 16.45    7.86    4.68    9.49    5.99    1.00   15.68   -1.06   14.12    2.96
  8.64    2.16    7.41    3.75    7.15    3.51    6.79   10.31   12.99   14.29
 12.41    7.77    4.36    5.64    6.31    3.87   14.02    3.87   17.76    6.24
 12.00    4.80    9.75   10.87    8.19    3.62    7.51    5.74   -3.07    9.54
  5.86    4.35    8.36    3.79    8.21    7.41    5.66   13.23   28.09   14.67
  4.77    5.82    8.05    3.19    8.40    9.31    6.01   14.29  -15.30   14.23
 13.77   13.11    6.58   12.24    7.87    7.56   15.13    1.12    5.31    0.71
 10.23   15.19    2.81    5.33    7.05   10.57   17.85    4.65   11.90    1.51
Counting starts at 1.
The entry in the bottom-right corner: 1.51
Which number is the entry directly below 1.00?
Answer: 3.51
The entry directly below 8.36 -> 8.05
Which number is the entry in row 2 and column 2?
Answer: 2.16
The entry just left of 2.96 -> 14.12
The entry in row 2 and column 1 -> 8.64
Which number is the entry in the top-left corner?
Answer: 16.45
Which number is the entry in row 3 and column 2?
Answer: 7.77
Which number is the smallest entry?
Answer: -15.30
The entry just right of the smallest entry -> 14.23
Which number is the entry just left of 6.58?
Answer: 13.11
Which number is the bottom entry of the column that holds the smallest entry?
Answer: 11.90
The entry directly above 7.51 is 14.02
The entry directly below the smallest entry is 5.31
Which number is the top-right entry?
Answer: 2.96
Which number is the entry directly above 7.56?
Answer: 9.31
Which number is the entry in row 1 and column 2?
Answer: 7.86
Which number is the bottom-left entry?
Answer: 10.23
Which number is the entry just left of 13.23?
Answer: 5.66
The entry in row 1 and column 3: 4.68
Which number is the entry in row 3 and column 1?
Answer: 12.41
Which number is the entry just right of the largest entry?
Answer: 14.67
Which number is the entry directly below 10.31?
Answer: 3.87
The entry directly below 6.24: 9.54
The entry just right of 5.74 is -3.07
The entry directly below 7.15: 6.31
The entry just left of 5.66: 7.41
Which number is the entry just left of 8.36?
Answer: 4.35
The entry directly above 4.65: 1.12
Which number is the entry directly above 6.31?
Answer: 7.15

Questions about the row below.
1) Find the first entry.
2) Find the largest entry.
3) Find the first entry from the right.
4) Find the entry just right of the largest entry.
5) Find the entry just left of 31.
[ 35  41 -37 -14 -11  31 -32  25 -30 -38   1]
1) 35
2) 41
3) 1
4) -37
5) -11

X =
[[-20   4  11  40  23  16]
 [-17   4  -1  36  15  22]
 [-13   7  -4  40  20  21]]
Rows and columns are numbered from 1.
Report the entry at row 1, column 2.
A: 4
Report the entry in the bottom-left corner.
A: -13
The top entry of the column that holds the smallest entry is -20
The entry directly above -4 -> -1
Report the entry directly below -1.
A: -4

B = -536	682	-93	-306	208	959	-853	-909	663	690	119	-800	271	-293	125	-769
Find the entry just right of 119.
Answer: -800
The entry just left of 690 is 663
The entry just left of 959 -> 208

-11.99	-147.08	-34.55	-38.93	-38.12	2.34	-38.09	-50.44	138.38
The 2nd entry from the left -> -147.08
The median entry -> -38.09
The third entry from the left is -34.55
The entry just right of -50.44: 138.38

a = -6	26	11	30	27	13	13	-16	-17	-14	-40	-4	-4	-24	15	-21
Find the 3rd entry from the left.
Answer: 11
The third largest entry -> 26
Find the entry just left of -24.
Answer: -4
Find the 1st entry.
Answer: -6
Find the 5th entry.
Answer: 27
Find the first entry from the right.
Answer: -21

arr =
[[42 48 52 33]
 [44 58 66 30]
 [29 19 14 37]
 [37 63 78 21]]
Indices start at 1.
Find the entry just right of the largest entry.
A: 21
Find the entry directly below 19.
A: 63
Find the top-left entry.
A: 42
Find the entry at row 3, column 2.
A: 19
The top-right entry: 33
Find the entry in row 3 and column 3.
A: 14
The entry in row 1 and column 2 is 48

M = array([187,  49, 176,  79, 110,  65, 156, 103,  31,  73,  86,  98, 207])
Report the centre entry.
Answer: 156
Report the entry just right of 187.
Answer: 49

27	-6	-35	16
-27	33	-43	-30
37	27	6	-46
Counting starts at 1.
The entry just left of the smallest entry: 6
The top-left entry is 27
Give the entry directly above -46.
A: -30
The entry in row 2 and column 3 -> -43

grid = array([-28,  49,  21,   7,  26, -16])
The entry just right of the smallest entry: 49
What is the entry just left of 7? 21
The entry just left of 26 is 7

W = array([94, 92, 40, 17, 26, 36, 77, 92, 33, 38])
The entry just right of 26 -> 36
The entry just right of 94 -> 92
Read off the entry just left of the smallest entry.
Answer: 40
Read off the entry just right of the smallest entry.
Answer: 26

Questions about the array below.
1) Give the entry just right of the smallest entry.
2) Give the smallest entry.
((639, 307, 294, 528, 458, 382, 373, 527, 622, 419, 422, 459, 504, 307), (747, 303, 539, 473, 492, 585, 533, 471, 491, 783, 530, 769, 526, 429), (665, 423, 441, 340, 425, 310, 441, 391, 620, 347, 267, 590, 459, 324), (785, 517, 549, 609, 579, 516, 427, 635, 694, 530, 574, 649, 514, 574), (878, 362, 151, 515, 541, 516, 338, 550, 504, 548, 372, 699, 388, 450), (492, 648, 672, 611, 660, 596, 609, 744, 726, 702, 603, 718, 837, 826), (679, 595, 605, 524, 605, 636, 725, 650, 726, 856, 624, 655, 762, 619))
1) 515
2) 151
